In the rows, zero is written as 128.
The rows of A fall into a few groups, and each row is roughly a mix of its group's hidden directions.
A, 116 rows:
[[122 111  70 103 120 161 106 105 106  97 114]
 [103 159 172 156 131 108 137 106 150 152  86]
 [105 111 112 102 133  99 182 103 136 100 162]
 [106 160 107 125 142  95 121 111 127 101  67]
 [133 118 180 117 131 102  96 177 148 110 145]
 [150 128  97 110 101  58 119 131 152 133 126]
 [ 98  79 147 141 120 124 111 134  71 151 139]
 [198 121 132 106 116 130 147 155 119  92 130]
 [161 128 185 163 123 170 121 138 104 135 121]
 [168 112 145  90  89 107 109 158 146 135 159]
 [138 145 167 177 127 119 128 112 146 171  93]
 [123 152 138 157 129 171 119 105 184 100 115]
 [ 95 124  61 128 126 105 129 130 166 141 108]
 [ 87 152 165 157 124 137 163 151 155  95 137]
 [ 79  99 163 156 162 113 144 119 125 150 152]
 [ 72 166 132 160 137 130 152 103 120 141  96]
 [154 154 152 141 138 149 178 176 119 110 110]
 [106 100  94 119 117 143 153 140 172  91 163]
 [130 123 112  76 126 121 117 160 130  70 152]
 [129 180 124 104 131 108  92 133  92 163 153]
 [172 163  93 121 166 159 144 143 108 106 127]
 [116 117 149 173  84 125  91 132 138 166 105]
 [198  95 117 101 110 148 122 132 140 112 130]
 [159 149 128  92 126 126 123  96 167  78 147]
 [182 153  88 149 145 133 109 124 107  99 103]
 [134 143 149 177  81 128 138 136  87  97 134]
 [ 78 103 167 106 138  96 119 100 151 109 117]
 [148  97  68 128 109 100 104 135 132 155 154]
 [149 157 132 123  79  82 128 130  98 160 147]
 [ 75  86 139 116 157 131 128 147 153 100 103]
 [115 144 165  76 147 152 142 107 102 164 133]
 [131 151 121 106 146 119  89 179 169 154 142]
 [102 165 120 139 102 159 108 144  96 177 114]
 [149 180 103 101 138  98  96 103 100 125 140]
 [179  98 130 144  80 106 127 144 151 145 153]
 [124 162 135 131 142 100 140  62 107 110 102]
 [119  94 108 148 115 126 121 143 107  78  76]
 [127 128 165 104  92 145 127 187 114 105 147]
 [102 101 169 144  94 139 151 162 116  87 121]
 [ 84 141 131 131 141 128 163 141 126  65 106]
 [165 175 100 129 153 126  91 133 157  98 131]
 [147  94 122 130  88 117 113 174 130 131 178]
 [126 196 108 135 134 146 147 118 119 121  81]
 [174 167 110 158 108 122 126 100 112 166 147]
 [160 121 104 191 124 148 128 141 172 119 126]
 [138 108 168 113  81 111 138 148 170 114 157]
 [148 165 158 133 153 151 127 109 109  89  83]
 [117  79 131 183 109 147 164 118 130 147 120]
 [ 91 116 177 131  95 110  96 142 137 167 131]
 [128 178 158 162 163 174 122 117 126 131 123]
 [176 189 125 138 122 128 125  91 109 140 138]
 [143 119 171 130 147 151 130 133  63 149 108]
 [179 131 158 125 120 132 108 119 103  79  95]
 [119 160  95  88 112 134 156 161 103 119 167]
 [ 91 129 105 150 136  95 125 146  90 165  90]
 [146 123 132  78 121 134 113  84 173 109 152]
 [129  93 107 125 107 126 114 122 140 126 203]
 [116 130 122 151 125 160  94 181 101 147 165]
 [134 145 150  91 101  83 148 100 108  92 112]
 [ 74 102 145 139 102 135  82 142 113 158 135]
 [160  99 130 144  77 140 145 170 142  99 140]
 [122  97 141 110 123  83 136 129 163  72 144]
 [154 120  82 122 117 105  84 105 136 122  83]
 [ 93 132 101 127 126 117 140 127 151  57 110]
 [ 91 137 125  96 138 123  90 156  75 129 152]
 [164 112  82 108 112 132 141 144 177 133 158]
 [105 141  77 123 115  90 120 118 177 107 114]
 [157  95 129 198 128 130 103 145 140 116 122]
 [ 89 130 128 105 116  62 115 132 110 160 126]
 [155  92 129 144 116 146  99 128 101 114  68]
 [182 169 107 128 121 142 149 170 116 137 148]
 [ 79 115 155 168 126 162 135 131 130  85 114]
 [159 126  80 161  95 116 105 143 105 143 161]
 [143 117  98 178 167 153 119 121 120  90 102]
 [144 141 107 177 142 164  87  95 124 105 134]
 [147 153 196 104 128 114 134 124 102 111 101]
 [117 100 107  63 147 113 118 131 136  87 122]
 [129  79 160 108 114 102 128 115 141 168 167]
 [116  87  94  92 146 144 100 168 133 147 152]
 [126 118 152  68 132 101 154 116 168 136 103]
 [127  88 138 107 134 148 161 115 152  73 102]
 [149 141 143 131 122 156 100 164 103 189 140]
 [131 105 146  92 171 146 124  87 111 171 133]
 [173 107 122 121  95 143 106 119 182 115 154]
 [141  90 142 117 188 120 158  96 132 125 152]
 [100  86 145 138 113 117 172  90 108 107 103]
 [ 79 112 131 117 116 123  97  87 140 106  84]
 [136 128 149 122  91 149 138 136  70  83 145]
 [165 104 166 159 155 118  94 139 157 106 107]
 [143 184 137 162 135 143 125  90  89 144 135]
 [ 68 106  96 149 121 102 121 139 125 170 126]
 [ 95  68  89 134 130 102 116 150 146 113 121]
 [ 85 147 144 139 138 122 162 150 129 167 176]
 [ 93 122 113 156 171 136 137  90 126  91  96]
 [117 163  79 111  98 121 158 129 129  81 120]
 [120 156 155 171 136 144 117 163 159 172 131]
 [ 82 140 150 120 129  78 158 154  93 123 122]
 [129 154 127 112 114  73 122 116 128 190 132]
 [110 102 175 130 100 168 151 168 111 124 138]
 [148 147  61 143 138 116  97 108 140 127  99]
 [190 114 129 143 110 111 110 154  80 131 125]
 [155 117 105 111 140 187 130 105  88 129 155]
 [ 55 109  95 116 132 115 143 124 151 121 116]
 [187 140  79 142 130 162 131 146 108 125 132]
 [140 124 103 111 115  99 177 135 143  83 164]
 [ 89 116 151 132 140 144 109 185 140  86 122]
 [132 132 115 172 152 137 107 127  58 125 135]
 [129 121 143 154  84 104  94 131 162 138  80]
 [104 108 109 112  91 140  75 106 130 111  90]
 [187 159 145  96 133 104 152 151 103 121 128]
 [165 108 158 126  89 127 147 164 148 105 165]
 [133 176 115 110 155  97  99 115 141 178 132]
 [182 126 149  85 132 142 119 104 126 144 171]
 [ 97 128  88 149 122 130 170  73 122 130 111]
 [121 128 160 189 162 134 107 168 122 132 126]
 [165 131 138  75  95 106 140 150 141 139 165]]
One row of each group comes first, with its name. Which group is each row after those in?
[150 151 138 101 146 147 150 115 132  58 131] | S
[183  81 102 144 117 126 136 140 134 125 168] | Y
[ 72  81 140 121 159 145 128 154 148 125 114] | U

[187 115 144  84 107 121 124 133 148 160 109] | S
[ 96 132 120  86 155 147 183 140 150 147 115] | S
[142 124 129 114 174 186 142  95 144 105 115] | U
[140 126 116 140 110 114 162 178 142 139 184] | S
[110 143 106  77 178 121 103  95 112 124 125] | U
[104 163 159 103 164 165 115 123  89 110 130] | U
[147  77 101 107 104 151 108 113 172 127 147] | S
[115 115  79 154 156 142  82 153 122  99 141] | U
[112 122 134 154 124 154 104 106 142  84  71] | S
[145 108 103 179 161 135 173 123 116 131 159] | Y
[162 147 118 111 138 118 112 155 192  99 119] | U
